Each path below is one point turned by a fixed rotation once a step. After each direction that follows a path, write how fast that rotation turns it, in degrees a step (0 if it stays still).
Each turn is a multiple of 5 degrees from 10 to 175, or 0.
Each row of a path follows its step; steps can be skipped.

step 0: [ 22   4 -26  33  32 -21 -17  -1  20 -29 -24  34 -17  27   4  -6   6 -51
  36   3  28 -50  21 -18  16 -18  -8 -46  33  21 -18  28   2 -12 -11  -4
  23  40  -8   5  -3   9   8  19   3   0   7  26  -3  -2 -26  17  10  -8
  -1]
step 1: [ -9  10 -18  -8  14 -22   6 -20  -4  -3 -24  -2  -4  20  33  23 -14 -18
  12  38  -1 -24   7 -34 -44  35  45  26   2  -3  18  40 -11  22   2 -15
  30   5  -5 -18  -3 -16  22   9 -12  23  29   5  48 -35  13  13  45  -9
   2]
step 3: [-19  -5  -2 -27  28  14 -15 -19  29  14 -31   6 -11  48 -32  17   3 -21
  14 -34  15   5  15 -19 -48 -34   1 -32  23  33 -23 -37   7  -8  15  -6
  43 -23  15  19  21  13 -11   4  -8   6  -4   5  37  -6   3  23  -2  16
  26]
step 5: [  5  -6  -2  -8   3  12   6  -1 -20 -16  14  -8  15  49   6  -8  -2  -6
  -1 -14  46 -26  -2 -32 -21  56  57  11 -23  10  -3  14 -24  -4  -3  14
   9  26  -5 -15  25 -29  29  11 -16   4  32   1  40 -15  39  28   3  31
  -8]
step 7: [-44 -32  -9 -46  34 -13   8 -25  16  -8 -15 -18   1  14 -43 -10  10 -52
   2 -17   0   0 -13 -29  -6 -25  -8  -7   3  13   7   6  20   7  11 -20
  56 -14 -39   5  -1   8   7  15  -2   8   6  52   1   7   7  16 -15  37
  16]
step 8: [-23   1 -14  -7 -10   0  -2 -37  -6  13  -9  26 -45  14 -25  20  11  -1
  12  -9  34   6 -26  -2   0  20  -5   6 -50   9  36  47  -8   5  16  -7
  -8  20  -8  -6  55  14   9  -6 -21 -40   4  49  19 -40  11 -13  -4  -7
  18]
step 9: [ 11  -1  -7   0  -6  33  16 -20 -52  -1  22  24   6  69 -27 -18  16  -5
  -7 -22   6  22  10  16  -2  22  28 -20 -28   8  10 -32 -12  20 -32  19
  15  40 -14 -26  23   2  26   1   6  24  -4  22  19   1  21  38 -12   6
 -15]
step 10: [ -6 -55  -8  -1 -16 -12  34 -34 -13  15  24  29  -1  30  35  19   1  -9
  -4   4   5 -19 -21 -25  28 -25  -6 -18 -13  34  -6 -36   7  17  10   8
  29  -5 -36 -25  10  10 -18  -5  -9 -22  -5 -12   5  -7 -38  44  17  25
  35]
[  3  -4  13 -14   4 -13  -4   1  -4  -6 -13  14   2  -8  -1  -3  -7   0
   3   4  -1   3  -2  -1   6   5  -1  -4   6   5   3   6  -3   5  -3   7
  -9  -4   1  -1   0  -2   4   8   6   2   1   6  -3   4  12   3   6   0
  10] : 60
[ -4   1  11  10   0  -6   7   1   7  -3   8   5  -5  -4   9  -7  -1   1
  -3  -7  -4   0   2   5  -7  10   8   2  -5  -1   4   5   4   7 -10   2
  -3  10  -1   3  -3   2  11 -11  -2   8 -11  -5   9  -8   5   4  -2   2
   4] : 95
[ -3  -1   4  -6  -8  -3  -3   2  -1  -6  -4   3  -3   3   4  -3 -10   9
 -10   6  -2  -8  -2   7  -5 -19   2   9  -9   6  -1  -9   2   3   7   0
   3   1  -8   6  -3  -5   3   4  -4   2  -7  -2   7  12  -4  -3   0   9
  -2] : 90
